Each row has a name. Each question is about the rows just above it. Places in a row count from 1.

[ -43  -45   19   28    2   15 -105] = tal
[ 19  41  20 -64 -48  -8  77] = kep
[ 12  29 -21  15  30  16  61] = porok
[-10 -33 -10  31  38 -26 -35] = mogu
Changed mogu: [-10 -33 -10  31  38 -27 -35]. Place and old value: : 6, [-26]
Shared by tal and porok: : [15]
The entry that follows [29]: : [-21]

[ 21   3  16  11 -31   3   6  32  19   3  32 -13 -16  32 -53  17   0  18
  39 -13  -9 -27 -23  13  29  10  15 -14 -16  -8   5  15 -32  -9  16  13
  -1 -12  16  52  22  26]  kazo
[ 28 -35  45  -1 -24   0  31  48  -8   1  13  15 -26  51 -91  23   4  -1
  40 -11 -13   5 -31  29  19  32  23 -37 -52 -23  -8  51  -9  -5  19  27
 -12 -56   2 -11  33  58]  vus
[ -4  39 -10  12 -10   4 -24 -12  29   2  22 -29   9 -16  33  -5  -3  21
   3  -3   2  32  14 -14  13 -22  -6  21  35  14  13 -36 -26  -1  -3 -13
  11  44  15  -2  -8 -30]  Gupim
[ 21   3  31  11 -31   3   6  32  19   3  32 -13 -16  32 -53  17   0  18
  39 -13  -9 -27 -23  14  29  10  15 -14 -16 -10   5  15 -32  -9  15  13
  -1 -12  15  52  22  26]  vadov
[ 17 -10  25   4 -18   1  12  26   5   1  15   0 -13  27 -47  13   2   6
  26  -8  -7 -29 -17  13  15  14  12 -17 -10 -10  -1  21 -14  -4  11  13
   6 -22   6  51  18  27]  pep
Whose row is [ 28 -35  45  -1 -24   0  31  48  -8   1  13  15 -26  51 -91  23   4  -1
  40 -11 -13   5 -31  29  19  32  23 -37 -52 -23  -8  51  -9  -5  19  27
 -12 -56   2 -11  33  58]? : vus
Does one of the named rows hold [-13  27] side by side, in this order? : yes
Changed vadov: [ 21   3  31  11 -30   3   6  32  19   3  32 -13 -16  32 -53  17   0  18
  39 -13  -9 -27 -23  14  29  10  15 -14 -16 -10   5  15 -32  -9  15  13
  -1 -12  15  52  22  26]. Place and old value: : 5, [-31]
Whose row is [ 21   3  31  11 -31   3   6  32  19   3  32 -13 -16  32 -53  17   0  18
  39 -13  -9 -27 -23  14  29  10  15 -14 -16 -10   5  15 -32  -9  15  13
  -1 -12  15  52  22  26]? : vadov
Which row holds [ 17 -10  25   4 -18   1  12  26   5   1  15   0 -13  27 -47  13   2   6
  26  -8  -7 -29 -17  13  15  14  12 -17 -10 -10  -1  21 -14  -4  11  13
   6 -22   6  51  18  27]? : pep
Where do [ -4  39 -10  12 -10   4 -24 -12  29   2  22 -29   9 -16  33  -5  -3  21
   3  -3   2  32  14 -14  13 -22  -6  21  35  14  13 -36 -26  -1  -3 -13
  11  44  15  -2  -8 -30] appear? : Gupim
Whose row is [ 21   3  16  11 -31   3   6  32  19   3  32 -13 -16  32 -53  17   0  18
  39 -13  -9 -27 -23  13  29  10  15 -14 -16  -8   5  15 -32  -9  16  13
  -1 -12  16  52  22  26]? : kazo

[ 20  54 -12  -6   6  29  -1  11  21  68  19  16  14  -7   8] -> geko
[-17   0 -19   4 -17   8  12   4  40 -16   3  10   1  -7   0] -> Sodu
[ 93  32   0   8 -32  20   2   8  27  25   6   8  31  52  13] -> boges
[ -39  -78   11   -2   56  -36    9   -6 -108   16   -9  -16  -31  -42
  -14] -> nosi
[ 83  -1  -3   9  -3   6  11  11 -29  50   4  -7  17  28   7] -> todum
Where does [ -39  -78   11   -2   56  -36    9   -6 -108   17   -9  -16  -31  -42
  -14] differ from nosi, and what was there? : 10, [16]
The entry that follows [32]: : [0]
Among the named rows, does one hold [21 68 20 16 14] next to each other, in this order? : no
Whose row is [ -39  -78   11   -2   56  -36    9   -6 -108   16   -9  -16  -31  -42
  -14]? : nosi
Is [ 2 -7] printed in one of the named rows, side by side and in this order? : no
Shared by nosi and Sodu: : [-16]
[-17   0 -19   4 -17   8  12   4  40 -16   3  10   1  -7   0] is in which row? : Sodu

[ 12 -22 -43  14 -70   9   7  -6 -31 -14  -5   3 -11   2  -4] = lurip
[ 20  23   8  -8 -34  15 -11   5 -23 -15   4  15 -14  -6  -1] = toti
[-25   0  -8  -7  93  -1  -5  -9 -22  -1   2 -59   1  23   6] = pudib
Whose row is [-25   0  -8  -7  93  -1  -5  -9 -22  -1   2 -59   1  23   6]? : pudib
One entry of toti was changed: [ 20  23   8  -8 -34  15 -11   5 -23 -15   4  15 -15  -6  -1]. Where, and from what? : 13, [-14]
Where does [ 12 -22 -43  14 -70  10   7  -6 -31 -14  -5   3 -11   2  -4] differ from lurip, and what was there? : 6, [9]
One entry of pudib was changed: [-25   0  -8  -7  93  -1  -5  -9 -22  -1   2 -59   1  23   7]. Where, and from what? : 15, [6]

[ 16  74 -57 -11 -48 -15] -> deg
[-11 -41  32  18  41  62] -> gefog
[  -7  -41   25   18 -104  -12] -> zab
[103  15  36  27  30  34] -> kubez
[  0 102  21  19  24 103] -> sureb
The entry that follows [21]: : [19]
Where does [ 16  74 -57 -11 -47 -15] differ from deg, and what was there? : 5, [-48]
Where does [  0 102  21  19  23 103] differ from sureb, and what was there? : 5, [24]
Does one of the named rows hold [-11 -48] side by side, in this order? : yes
Shared by sureb and kubez: : [103]
Shared by gefog and deg: : [-11]

[ 18  -2 -29  -5  12   1  18   3  25   7   2   4   9  16   6   3 -29  21
  18  -2   8   1  16  11  -6 -18 -27  12  35  -3  -9 -20] -> fos
[-19   8 -29   9 -17   9   3  21  31  32  22 -11  21  11  -8  -4   0  45
 -46 -31  18 -33  -7   6  14  23 -15   4 -17 -38  22 -14] -> kife
[-13 -15  20  25 -52  -1 -18  29  -9  -1 -22  -3  15 -32   1 -26  20 -10
 -12  19  28  14  -9 -13   0  29  47 -44 -60 -26  35  36] -> nudaz
[-15   2  10   8 -14   2 -10 -13 -14   0   9  -8   6 -30 -11 -33  19 -15
 -51  11 -16  44  -8 -16   9  36  19  -4 -40 -13  17  18] -> dun
[-10   9  11  25 -39  14 -12  97  57  45 -41   0  41  40 -32 -51  -4  62
  58 -64  87 -33 -36  18  -2 -20  22 -33 -19 -57  27 -12] -> Lem
Among the named rows, does one hold [ 3 18] next to each other, in this order? : no
Where does [ 18  -2 -29  -5  12   1  18   3  25   7   2   4   9  16   6   3 -29  22
  18  -2   8   1  16  11  -6 -18 -27  12  35  -3  -9 -20] differ from fos, and what was there? : 18, [21]
Whose row is [-13 -15  20  25 -52  -1 -18  29  -9  -1 -22  -3  15 -32   1 -26  20 -10
 -12  19  28  14  -9 -13   0  29  47 -44 -60 -26  35  36]? : nudaz
Whose row is [-10   9  11  25 -39  14 -12  97  57  45 -41   0  41  40 -32 -51  -4  62
  58 -64  87 -33 -36  18  -2 -20  22 -33 -19 -57  27 -12]? : Lem
Right after [-7] comes : [6]

[ 68  31 -55  72 -22  95]  piz
[  -2   71    8   67 -108   85]  pileb
[-28  17 -22  55 -24 -23]  ropul
Right after [72] comes : [-22]
Among the named rows, does one hold [-28  17] next to each other, in this order? : yes
Where does [ 68  31 -56  72 -22  95] differ from piz, and what was there? : 3, [-55]
Among the named rows, does one hold [ 72 -55] next to each other, in this order? : no
Right after [67] comes : [-108]
One entry of piz was changed: [ 67  31 -55  72 -22  95]. Where, and from what? : 1, [68]
What comes right after [31] in the named rows? : [-55]

[  15  108 -109  -44] : Nilu
[-18  42 -56 107] : Luv
[   6  114  -17 -114] : sagad
[-54 -36  73  94] : zogot
[ -6   9 107 -13] : lufo
Among the named rows, does one hold [-17 114   6] next to each other, in this order? : no
Where does [-18  42 -57 107] differ from Luv, and what was there? : 3, [-56]
Shared by Luv and lufo: : [107]
Is [ -6   9 108 -13] printed in one of the named rows, side by side and in this order? : no
Changed lufo: [ -6   9 108 -13]. Place and old value: : 3, [107]

[-48 -48  63  17 -25  88 -16  42  47  41 -24 -50] : vovi
[-47 -44  67   8 -45  71 -23  40  57  63 -34 -63] : vabon
[-31  -1  84   1 -73  64  18   4  78  64 -26 -56] : vuse
[-27 -24  80  -5 -72  83  13   6  62  87 -25 -57] : Pem
[-52 -55  79  39 -34  69 -28  36  60  65 -32 -60] : labi
Right after [-32] comes : [-60]
Where does [-31  -1  84   1 -73  64  18   4  79  64 -26 -56] differ from vuse, and what was there? : 9, [78]

[-14  63  45 -48   1 -24  56  25  15  46 -24  24  36]  Lor
[ 17  11  25 -15  46   9  62   1  13   7  -8  34  25]  tafug
[ 41  43  40 -64 -28  -7   9 -10   2  74   7  30   2]  gekib
[ 17  11  25   2  46   9  62  16   6 -15 -10  13  29]  Vep
One entry of Lor was changed: [-14  63  45 -48   1 -24  56  25  15  46 -24  23  36]. Where, and from what? : 12, [24]
Changed tafug: [ 17  11  25 -15  46   9  62   1  13   7  -9  34  25]. Place and old value: : 11, [-8]
[-14  63  45 -48   1 -24  56  25  15  46 -24  24  36] is in which row? : Lor
Changed Vep: [ 17  11  24   2  46   9  62  16   6 -15 -10  13  29]. Place and old value: : 3, [25]
Among the named rows, does one hold [-10   2] next to each other, in this order? : yes

[-82  65 -45  63  15  65 -16] = raku
[ 35  93  42 -74  63 -24 -46] = Lel
[  33   59 -114  -54   19  -83   50] = fus
[ 33  15  68  -6  21  60 -33] = gako
Among the named rows, does one hold [ 68  -6  21  60 -32] next to each other, in this order? : no
Is [  50  -83   19  -54 -114] printed in one of the named rows, side by side and in this order? : no
Shared by gako and raku: : [15]
The entry that follows [-82]: : [65]
What comes right after [59] in the named rows? : [-114]
The one value in gako and fus: : [33]
Which value is in both Lel and raku? : [63]

[-36  -8   9  20 -18   2  39 -21 -15 -52 -26   9 -26   9  69 -27  30  41
 -30 -24 -11  -9 -13  27 -11  12 -27] : nosa
[-83 -30 -20  40  35  10  54  22   2 -32  19  11 -11 -11   9  -6  -3  11
  37 -34 -37 -17 -14 -29  44  -8 -30] : lepu
[-50 -21  39 -31   9 -22 -26  21 -16  -8  50 -22  16 -40  61  23 -48 -28
 -12  -5  17 -24 -27  20  34 -19 -42] : kesad
[-33 -27 -24  11  11 -17 -22  12  34  41 -35  -2 -16 -26  -9   2 -30  75
 -31  54 -24  20  33 -45   9 -36  46] : nibi
[ 13  -8 -26  13 -31  49  18  -7  -5  25  -4  34 -22   1 -18   6 -18 -78
  42 -21 -11 -39 -62   3  55 -25 -31] : Feper
[ 19   6  24 -15  -4  18   1 -26 -28  -8  67  -9 -14   4  57  -3   1 -57
 -13 -24  20 -35 -56  51  12  -1 -49] : Vop
Is [-15 -52 -26] printed in one of the named rows, side by side and in this order? : yes
What comes right after [35] in the named rows? : [10]
Is [57  4] printed in one of the named rows, side by side and in this order? : no
The entry that follows [-2]: : [-16]
Whose row is [ 19   6  24 -15  -4  18   1 -26 -28  -8  67  -9 -14   4  57  -3   1 -57
 -13 -24  20 -35 -56  51  12  -1 -49]? : Vop
The row with [-83 -30 -20  40  35  10  54  22   2 -32  19  11 -11 -11   9  -6  -3  11
  37 -34 -37 -17 -14 -29  44  -8 -30] is : lepu

[ -6 -19  19  51  35  -5 -19  -1 -13  -7 -14 -26  -4  47 -38   5 -18  -7
 -11 -51  40  28 -28 -12  24  22   8  28  31 -50  -3  23  29  20 -22 -10
  63 -22 -18   8 -19  42 -44 -28 -25   0  21   5   6  27 -37 -29 -25  34
 -11  21  20 -32] = divo
[  5  54 -17  -5 -42 -23   9  -2 -14 -30 -18  33 -39 -57   4 -25 -29  17
   1 -36 -12 -43  37  21  28 -29   0 -15 -40  37  -4  -4  -3 -12 -17 -20
 -32  11  -4 -51  45 -46  80   7  19   8 -21 -14  19  -9  20 -17 -41 -20
  52  23 -29  -3] = kizo
[  3 -18   6 -32 -22  26  -5 -27  21  17 -46   2   3 -13 -10 -13   2   3
  29  12 -10 -40 -22 -36  -1  29  51   4 -32  31  26 -11  -7   4  44 -46
  37   9  36 -14  47  38 -72 -30  -9  31  34 -14  40  17  16  21 -36  10
 -28  15 -25  -4] = sud
[ 45  39   2   0 -24 -27  45  15 -26  -8  29  26 -10  13 -26  18  -4  30
 -24 -49  41 -10 -22  12  -4  34 -14 -25 -13  12 -16   8 -14 -23 -82 -14
 -18 -58 -25  22   8   2  29 -55   5 -23 -29  43 -10 -26  29 -24 -62 -14
  11  18  31  -6] = beb
[-22 -23 -21  30  35  11 -22 -26   2   5   3 -80   5   5   6  -4 -12  -9
   6  48  13  -4  15 -15 -30  27   1  19  59 -42  -7   5 -13  14  12  38
  33 -19 -12 -11 -52  32 -40  14   1 -12 -16  -4  -9 -38 -51  10  64  23
 -43 -36  -8 -20] = ziber
[-46 -14 -17  14  -3 -44 -12   8   3  11 -19  10  10  12 -52 -29  23  36
  -1 -55  -1  18   1  -4  -9 -48   7 -38   7   3 -17   3  14 -24 -30 -10
  36  12 -57 -29  21 -43  53   1 -10  11 -18  36 -23 -18 -16 -12   0  37
  55 -59 -31  -6] = Tazes
The row with [-46 -14 -17  14  -3 -44 -12   8   3  11 -19  10  10  12 -52 -29  23  36
  -1 -55  -1  18   1  -4  -9 -48   7 -38   7   3 -17   3  14 -24 -30 -10
  36  12 -57 -29  21 -43  53   1 -10  11 -18  36 -23 -18 -16 -12   0  37
  55 -59 -31  -6] is : Tazes
Whose row is [ 45  39   2   0 -24 -27  45  15 -26  -8  29  26 -10  13 -26  18  -4  30
 -24 -49  41 -10 -22  12  -4  34 -14 -25 -13  12 -16   8 -14 -23 -82 -14
 -18 -58 -25  22   8   2  29 -55   5 -23 -29  43 -10 -26  29 -24 -62 -14
  11  18  31  -6]? : beb
Changed divo: [ -6 -19  19  51  35  -5 -19  -1 -13  -7 -14 -26  -4  47 -38   5 -18  -7
 -11 -51  40  28 -28 -12  23  22   8  28  31 -50  -3  23  29  20 -22 -10
  63 -22 -18   8 -19  42 -44 -28 -25   0  21   5   6  27 -37 -29 -25  34
 -11  21  20 -32]. Place and old value: : 25, [24]
Changed ziber: [-22 -23 -21  30  35  11 -22 -26   2   5   3 -80   5   5   6  -4 -12  -9
   6  48  13  -4  15 -15 -30  27   1  19  59 -42  -7   5 -13  14  12  38
  33 -19 -12 -11 -52  32 -40  14   1 -12 -16  -4  -9 -37 -51  10  64  23
 -43 -36  -8 -20]. Place and old value: : 50, [-38]

[-22 -74 -21 -16 -14] : mit
[  38  -90  -24  -45 -110] : besuk
[ -8   1   5 -31  43] : biri
Changed mit: [-22 -74 -20 -16 -14]. Place and old value: : 3, [-21]
Does one of the named rows hold [-22 -74 -21 -16 -14] side by side, in this order? : yes
Does one of the named rows hold [ 1 -8] side by side, in this order? : no
Does one of the named rows hold [ 38 -89] side by side, in this order? : no
The entry that follows [-21]: : [-16]

